In the data rows, 128 means zero.
Here are some points:
150,217,157,147,116,95,135,128,136,185,83,135,152,126,154,162,103,116,84,126,103,130,110,141,118,83,98,91,111,138
145,223,87,156,100,173,39,66,133,116,216,137,122,125,99,46,164,109,47,193,98,170,150,187,203,186,173,124,141,108
87,89,167,100,105,133,166,175,63,135,98,107,174,133,138,184,86,199,210,75,122,99,108,107,106,96,157,36,102,129
93,68,140,112,206,45,153,123,108,80,127,104,117,163,161,169,166,94,151,111,185,87,157,81,60,140,81,184,153,173
122,113,45,131,185,146,52,69,138,93,245,149,72,154,146,63,170,63,92,230,151,146,198,89,202,224,149,189,166,161
91,123,138,126,27,199,98,201,104,107,142,169,166,91,74,91,88,216,184,138,72,195,106,137,166,113,245,0,79,65
58,131,136,97,44,223,118,165,106,124,97,162,152,81,88,131,98,213,196,130,84,153,121,146,191,103,227,35,102,83
79,75,155,142,72,207,144,203,107,104,109,144,183,128,72,95,60,217,193,120,102,156,82,132,132,121,178,37,79,59
197,211,120,167,151,65,156,90,156,159,92,145,89,129,172,149,161,81,37,113,142,90,133,111,82,101,15,233,128,158
127,60,101,117,232,81,146,113,119,108,140,91,113,157,178,130,129,82,109,118,175,105,148,96,96,167,75,190,185,181
119,132,143,143,135,88,149,131,134,120,124,119,114,125,125,140,135,128,145,110,137,138,122,114,111,113,141,134,156,134
118,93,167,139,110,55,212,152,114,177,35,120,145,128,189,222,91,143,156,67,142,70,124,103,24,74,81,175,96,148
96,90,154,102,99,150,120,186,100,104,119,143,159,124,95,126,97,188,158,133,118,160,88,121,164,125,198,66,100,80
179,230,146,153,112,59,171,114,130,197,71,125,139,130,156,193,131,98,105,125,157,107,102,163,95,58,44,156,126,138
109,17,139,88,134,93,186,168,101,114,73,102,136,149,151,179,129,150,184,68,158,103,138,75,74,125,94,127,148,130
89,31,168,125,112,97,193,178,98,141,41,116,115,127,150,193,61,179,205,80,146,131,108,62,95,94,100,105,120,124
89,23,159,125,160,120,175,185,107,114,96,99,138,160,146,187,108,152,177,108,147,122,124,40,67,131,90,142,114,154
102,86,151,130,42,190,124,179,127,104,124,129,149,129,72,108,122,187,178,152,95,175,96,153,201,121,224,3,115,97
109,30,126,96,145,106,177,153,96,109,143,109,129,129,131,140,122,122,173,124,175,92,117,78,98,155,116,123,155,141
131,154,96,143,105,196,33,85,153,105,216,157,115,124,74,58,147,133,95,196,85,165,152,155,234,181,197,99,102,110
103,136,168,162,78,181,113,174,107,137,120,119,156,84,93,120,101,186,162,122,71,169,127,154,157,97,180,45,79,91
90,0,90,89,173,136,126,155,128,74,188,129,74,146,114,119,138,119,162,160,185,129,127,64,132,216,193,140,168,154
144,185,170,169,65,175,137,138,129,144,97,137,131,137,96,116,112,145,165,120,87,131,111,142,145,70,137,84,70,98
153,179,88,132,187,124,99,56,157,121,183,135,84,118,163,110,160,99,100,137,149,109,156,139,132,139,77,199,160,173
142,155,105,139,188,67,101,79,163,145,189,93,101,151,165,136,151,78,67,148,155,82,168,120,83,143,38,188,189,194
127,93,85,112,212,104,99,69,106,117,206,73,80,161,156,145,193,75,108,156,175,112,190,59,115,186,65,211,185,165
81,37,106,103,77,211,125,168,99,77,142,157,131,106,83,99,123,216,202,127,121,174,118,106,206,166,232,38,102,62
120,136,120,90,108,146,88,117,130,128,145,97,126,113,72,58,141,136,126,148,83,164,124,160,138,148,184,76,117,129
93,46,88,89,209,122,122,115,104,93,181,113,120,143,153,143,175,99,183,139,197,122,156,68,99,176,160,140,196,161
104,137,116,125,138,135,82,139,123,138,156,124,133,126,114,125,119,121,135,168,121,146,132,114,166,120,154,73,132,135
194,255,134,178,99,131,133,94,176,172,90,156,142,116,140,104,137,103,77,91,77,128,122,178,124,65,104,149,95,129
106,147,130,128,57,199,101,156,116,99,144,127,143,111,59,52,106,204,169,141,67,183,118,143,202,125,196,27,111,74
121,155,174,128,32,190,164,178,99,137,76,133,136,77,90,166,85,204,195,74,79,140,90,152,115,84,183,42,73,76
148,154,97,123,131,175,101,124,129,123,150,121,123,113,106,90,124,116,111,135,153,133,92,159,142,158,154,113,123,127
176,201,105,163,131,136,109,88,147,153,109,166,100,111,135,111,161,110,64,138,94,133,140,139,155,125,95,158,131,114
159,179,137,176,156,63,132,83,170,140,119,147,90,145,146,144,192,60,60,131,156,74,160,125,105,111,48,215,205,172
141,194,97,158,129,126,73,70,173,132,173,145,124,129,106,81,155,89,83,165,133,141,156,170,161,130,142,168,147,130
131,100,209,141,115,87,207,164,104,157,41,99,144,106,176,207,117,178,157,38,117,99,110,117,69,73,62,108,107,126
83,47,140,104,62,178,144,149,119,68,134,115,156,115,83,119,84,213,219,132,139,148,100,132,137,148,237,27,105,107
67,144,160,149,39,216,124,178,73,117,119,133,178,128,73,113,83,166,182,131,84,180,110,127,162,107,166,17,73,83
202,245,137,189,108,73,130,73,178,177,88,125,122,139,141,128,166,79,16,143,100,109,116,189,151,56,42,167,146,149
130,172,140,144,116,97,167,137,128,141,94,123,161,124,114,149,107,100,134,119,129,115,98,174,120,91,115,113,101,139
130,145,207,166,37,138,174,189,138,158,30,143,182,105,107,142,66,195,135,71,50,121,74,171,143,72,137,49,40,73
68,92,180,130,82,134,169,185,98,126,69,148,149,96,105,158,77,186,211,76,126,113,103,125,91,81,141,100,75,89
125,107,135,108,101,116,160,159,123,140,109,109,132,128,137,162,110,143,131,109,116,124,129,143,128,99,100,120,127,98
191,255,99,176,112,188,53,70,161,126,205,164,107,105,116,81,149,81,49,196,72,178,158,223,181,154,156,181,100,108
164,115,67,112,208,93,98,56,136,106,207,120,88,167,172,111,187,76,62,168,187,103,161,126,125,197,82,211,190,177
41,0,120,67,194,124,141,192,129,43,153,134,148,133,128,152,134,137,237,128,191,150,135,51,101,164,213,130,169,119
97,109,122,91,137,143,99,141,119,108,156,103,129,140,83,61,125,121,149,152,99,155,124,154,143,152,181,81,107,134
183,194,136,168,179,69,139,90,175,178,97,143,94,172,178,142,130,71,30,102,109,79,134,116,100,111,29,229,153,146
179,253,155,151,117,91,112,72,157,169,102,132,110,128,130,111,110,92,46,143,88,140,118,159,117,113,86,139,139,134
179,207,167,150,83,102,144,100,148,181,80,108,120,109,143,164,123,136,48,117,93,130,113,168,121,84,68,136,93,126
Then 16 other points, each followed by its number:
52,30,101,84,134,161,131,197,79,84,121,103,142,121,79,172,111,184,229,113,175,119,115,86,127,140,189,54,140,120 0
146,222,108,168,76,217,45,85,154,143,191,157,125,109,84,46,119,114,91,212,62,190,148,195,201,167,237,104,101,102 1
120,83,76,121,195,186,74,75,155,92,217,141,104,122,110,85,156,94,112,177,148,117,152,146,177,203,171,142,177,152 2
150,151,115,129,191,97,137,84,137,129,132,123,100,142,181,151,144,104,118,112,168,92,149,113,105,129,48,208,153,175 3
123,116,164,143,121,114,152,179,125,155,47,126,136,152,132,167,87,161,124,107,133,100,75,125,99,105,80,121,127,99 4
125,69,137,116,174,104,192,168,101,164,54,115,147,149,165,192,123,124,157,63,151,69,117,64,71,97,82,151,112,151 5
151,125,160,136,152,47,162,103,156,172,74,84,105,137,157,162,126,91,99,97,164,88,117,98,66,78,29,169,166,165 6
159,185,171,154,59,117,157,121,119,167,34,140,140,116,113,146,98,176,118,82,75,127,95,146,127,88,126,86,83,111 7
75,94,160,104,69,159,129,185,103,108,123,164,148,135,96,132,104,195,184,113,108,153,97,98,163,110,209,77,88,62 8
156,225,105,155,115,119,97,73,139,174,138,137,127,104,125,103,151,84,76,139,114,156,143,149,158,91,73,189,145,124 9
192,214,149,155,162,74,140,105,194,165,82,160,132,141,178,114,165,80,24,90,115,99,122,145,73,79,37,206,153,155 10
168,203,180,177,61,143,161,160,133,144,59,156,144,100,135,181,87,164,136,86,71,137,89,209,110,60,128,122,50,82 11
166,97,124,107,164,52,164,93,167,133,121,125,103,130,185,133,160,63,81,112,157,64,144,121,72,116,52,245,179,166 12
143,79,127,109,139,99,158,120,139,125,137,110,130,124,154,149,133,111,160,109,168,104,158,104,85,134,119,174,145,132 13
82,24,88,78,178,100,158,147,122,72,149,117,88,141,121,136,157,150,195,88,177,95,152,51,114,142,79,178,170,151 14
122,144,86,120,156,130,98,126,145,86,178,119,124,168,124,96,166,92,102,116,145,139,184,130,156,155,138,165,146,132 15
Which of these numbered points is nearest to each point below, ignoring the 3 directions in which the first points spread most? Its number follows each.
134,180,113,155,141,118,93,87,130,143,170,131,129,163,129,77,156,52,88,192,121,160,172,138,127,127,121,167,148,161 > 1
130,127,79,100,200,77,119,120,140,99,182,82,110,166,142,129,181,64,94,125,175,112,187,128,117,152,86,180,173,177 > 15
131,167,60,130,92,205,41,108,129,112,223,130,132,110,72,53,143,111,96,206,75,196,157,188,231,160,190,103,128,85 > 9
138,158,109,122,133,120,79,102,141,113,181,169,116,147,118,106,156,120,86,145,125,136,132,122,148,133,133,181,152,117 > 8
102,16,89,58,180,74,153,152,107,129,131,89,109,152,170,172,151,121,163,89,193,104,127,80,109,130,104,174,194,127 > 9
155,196,96,139,123,205,40,99,200,103,204,175,121,126,90,20,146,100,68,198,72,168,144,172,181,164,190,116,140,111 > 10
142,125,89,107,225,114,92,55,139,95,203,110,91,146,159,109,162,83,112,154,172,107,165,114,145,175,106,199,167,184 > 3
156,130,84,116,198,137,63,86,194,97,221,142,94,149,134,61,192,70,53,175,137,129,172,131,137,175,121,199,193,166 > 10
148,130,103,111,203,97,118,67,143,162,150,122,98,169,180,147,199,33,75,149,156,89,173,106,118,130,82,223,167,185 > 5
141,164,191,121,63,109,172,191,116,159,25,152,184,130,127,158,69,164,156,68,93,142,70,138,102,54,128,89,79,90 > 8
122,92,141,123,128,108,155,145,111,125,102,117,140,117,129,159,112,125,182,105,146,113,130,104,107,111,135,130,125,113 > 13
204,255,146,200,114,143,110,98,152,184,95,132,159,128,126,104,98,138,55,125,65,128,83,182,109,92,60,150,100,89 > 4
Here are 16 other points, each followed by its number:
119,162,103,120,164,164,50,97,147,104,168,127,156,131,71,83,137,88,93,203,104,162,141,132,176,174,139,113,131,131 0
111,76,141,114,136,55,230,177,115,118,54,138,99,149,151,191,139,161,166,45,161,105,113,90,57,73,63,185,133,155 1
52,0,97,77,165,103,194,192,100,91,93,119,103,143,128,196,133,158,232,70,210,97,136,50,79,121,129,175,163,140 2
137,185,209,155,52,133,187,209,127,153,2,119,184,95,113,171,49,200,168,59,70,162,79,169,100,34,158,17,62,84 3
63,0,76,24,178,118,152,172,60,61,192,67,136,154,90,132,145,128,255,143,205,131,142,43,124,216,185,98,174,139 4
115,54,138,109,156,45,229,197,130,120,59,90,135,164,196,200,124,139,154,22,198,73,134,87,67,95,65,168,133,153 5
108,140,122,130,88,165,113,135,116,97,133,144,154,133,89,75,103,142,131,134,107,155,121,152,154,160,175,59,85,115 6
48,0,124,98,173,113,148,177,76,69,158,113,118,160,122,128,133,149,212,139,190,107,139,35,119,180,149,122,162,146 7
164,156,99,153,168,130,72,80,129,148,186,119,128,152,140,117,143,77,80,205,91,168,155,98,119,156,88,169,141,167 8
173,159,96,139,131,166,95,81,141,149,141,121,139,110,123,105,128,139,89,127,109,137,134,145,172,147,109,92,115,122 9
206,255,150,195,117,143,111,79,159,191,96,180,106,115,151,137,143,104,61,116,67,111,107,191,113,64,98,187,139,124 10
163,255,143,183,92,135,108,90,143,135,130,160,137,108,113,81,127,111,47,157,56,157,129,192,141,114,99,137,87,131 11
173,198,139,202,132,108,153,100,159,191,60,158,133,101,157,137,107,141,77,105,104,138,81,180,142,72,125,144,125,123 12
158,98,107,107,213,51,166,119,153,115,111,117,104,157,179,172,149,86,126,74,169,113,128,93,67,119,82,201,198,174 13
118,75,106,111,168,141,106,84,139,66,200,113,121,153,127,87,163,117,111,149,160,163,173,125,147,226,176,130,154,149 14
153,178,119,131,119,181,84,49,158,111,188,125,93,119,117,56,158,93,46,186,103,171,151,199,173,167,121,161,151,154 15
The same question for these:
98,90,72,65,180,110,86,120,104,137,149,117,101,131,141,160,167,106,149,150,162,112,158,88,135,125,124,156,192,181 > 2
142,192,127,147,129,186,55,77,134,86,195,162,120,117,97,58,132,113,98,186,80,204,124,189,193,157,208,78,131,124 > 3
130,172,111,100,95,160,110,85,122,139,165,119,136,97,113,109,120,135,126,143,127,152,118,143,151,128,144,125,143,111 > 4
170,215,84,135,106,206,53,64,177,97,235,152,103,130,116,63,148,92,77,186,97,171,172,187,205,199,205,137,129,129 > 14
111,74,118,84,144,89,165,150,110,86,114,116,128,140,147,171,133,134,162,93,203,99,133,117,97,147,141,138,162,138 > 5
70,6,81,93,168,123,132,140,81,55,201,131,134,123,148,125,147,150,193,144,199,156,167,97,97,212,166,162,167,142 > 11
152,142,119,118,183,116,112,115,194,99,158,142,89,153,144,122,145,79,111,117,131,134,146,116,102,161,145,185,178,159 > 13
88,25,154,97,183,40,216,156,103,110,89,117,119,130,184,197,121,145,199,55,194,55,110,69,37,96,87,189,150,140 > 2
113,190,178,147,20,142,175,185,97,173,22,153,163,109,105,154,71,209,162,87,82,122,70,148,125,42,111,59,79,85 > 7
145,188,140,166,123,127,118,128,125,155,88,169,149,105,138,117,142,103,62,139,78,136,137,142,136,114,101,147,86,126 > 11
185,255,175,172,85,102,134,119,149,207,52,141,108,135,141,124,147,103,24,128,82,107,117,154,114,60,34,143,100,120 > 7
123,116,168,127,90,134,182,180,119,136,73,135,151,114,116,162,82,179,171,60,107,136,89,116,99,117,168,64,108,108 > 13
